Turns, then the turns between two rows, first turn first; the first pair answered
Vev:
[ -0.4  -5.3  -5.1  12.7 -11.2 -17.0  -4.6   3.1   2.8] => [ -5.3   4.0 -10.0   8.5  -8.3  -8.3 -10.5 -10.0 -11.5]
[ 32.5 -27.2   2.0  -7.9 -32.3 -20.5  -6.7   4.9  -3.4] => [ -7.5  38.3 -23.2  20.6 -23.2 -16.0  -3.2   8.2   7.6]
[ 7.6  1.4 17.5  7.1  3.4 -2.4  9.8 23.7 31.2] => [ -7.2  28.4   0.6  -7.5  14.0  25.7  -7.0 -12.5 -12.0]
Doko:
[ 25.2  -5.6   5.9 -20.5  -0.5  22.8  -0.3   1.9   8.6] => [15.7 12.4 -1.3 -9.4  0.5 27.9  6.1  8.6 17.3]
[  2.1 -13.8   8.5  -3.4  -2.9 -19.5  -9.8   1.2   4.0] => [  5.9  -9.3  13.9 -11.7   4.2 -11.9  -8.7  -1.4   9.4]
[ -8.5  -6.3 -13.8  13.1 -14.7  12.3  -0.8  -2.5 -23.1] => [ -2.2 -15.9  -6.8   3.4 -12.2  12.1  -4.7  -7.4 -25.4]
vuzap:
[  6.2 -26.7   1.8 -11.0   1.0 -11.5  -4.4  -6.3   0.9] => [ -7.2 -13.7 -13.0  13.3  -8.6 -17.6   4.9   5.9   7.4]
[  1.5   6.6  11.5  -0.9   4.2 -27.9 -10.5  -2.8   9.8] => [ -2.5  19.9   3.0  10.2   2.4 -15.4   4.2   6.9  20.3]
[-17.7  -5.3 -28.9  -2.6  -7.0   5.7 -11.6  -5.9 -13.3] => [-13.2  -0.1 -28.0  -5.7  -3.3  22.0  -2.4  -2.7  -8.4]

Each pair is 2 to 3 turns apart.
[ -4.2 -11.7  -7.3  13.0 -13.6 -32.9  -6.4  17.1   1.7] => [ -0.2  -0.4  -0.1 -19.6   5.3  -7.1 -22.5 -17.1 -25.2]  Vev, Doko, Doko
[11.2 20.1 19.9 -7.5 17.3 32.4 14.9 -5.5 34.5] => [-13.1  -3.1   2.8   3.4  -1.2 -21.8 -36.9 -34.5 -24.5]  vuzap, vuzap, Vev
[ -1.4   0.0  11.1 -11.5  12.3 -13.9 -18.4 -11.0  -4.4] => [ -8.8   5.4   0.2  13.2   0.8 -21.9  -2.8  11.4  13.2]  Vev, vuzap, Doko
[-2.7 20.7 10.8 18.3 12.4 -8.9 14.4  7.4 28.9] => [ -3.2  11.2   1.3  -4.4  12.0  11.1  -7.5 -32.8 -28.1]  Doko, Vev, Doko
[ 5.4  5.7  9.1 -6.0  9.0  2.5  1.9 13.3 28.4] => [ -2.9  11.2  -3.5 -15.4   6.9  18.2 -11.8 -13.8 -10.6]  Doko, Vev
[  8.1  -4.3  -8.0  -6.8  -7.3   2.5   3.4  -7.4 -11.1] => [ 11.4 -10.6  -3.8  -1.8 -10.6  -3.9   7.8   2.1  -0.5]  Vev, Vev, Vev
[ -3.5  -3.3   3.8  -5.1  -8.2 -25.4  -9.9   4.0 -15.7] => [  0.9  -3.0  -4.4  -9.9 -10.2   4.4   1.6  -1.9 -28.8]  vuzap, Vev
[  3.3 -16.5  21.9   7.4  -3.0  -7.4 -19.6  -7.5   1.9] => [ -3.1  -6.3  19.0  17.8  -3.2 -13.2 -14.6   1.7  14.9]  Vev, Vev, Vev
[-6.8 10.9  8.2 11.1  0.7  9.4 29.9 26.4 24.8] => [ 12.2 -22.6  19.8  -5.7  -3.7   9.1  25.2  21.5  14.9]  Vev, Vev
[  0.9   0.7 -17.2   2.8 -10.3  16.0  -0.8 -10.4 -27.9] => [ 15.7 -17.3   0.6  10.7 -13.6  -1.4  14.1  19.5  14.8]  Doko, Doko, Vev
[  0.1   1.7  22.0 -14.5   6.2 -24.3  -3.3   7.4  34.5] => [-17.0  29.8   9.9  -8.1  12.6 -16.5  -5.1  -0.4  28.2]  Vev, Vev, Vev
[ 11.9  -3.7   7.8  -6.6  -6.5  15.4   4.0 -21.6  -6.5] => [  6.4  -2.0   5.8  15.2 -14.0  -3.7  14.1   0.6  18.5]  Vev, Doko
[  6.6 -15.7 -12.3   2.7  -9.3   5.3  20.0   9.8   0.2] => [  8.4 -16.6 -13.0  -3.6  -7.9  10.5  15.5   2.0 -11.3]  Vev, Vev
[  3.4 -14.1  11.7  -2.4  -2.1 -13.4  -4.6  -2.2  -4.4] => [ -6.7  -3.3   5.8   8.5  -3.9 -19.5  -3.3   4.4  -1.0]  Doko, vuzap
[  3.8   8.8  -2.8 -14.8   2.3  18.7   2.9  -4.2  -4.1] => [ 13.4 -11.8   8.0 -16.1  -0.9  -1.7  -2.1   4.8   6.9]  Vev, Doko, vuzap
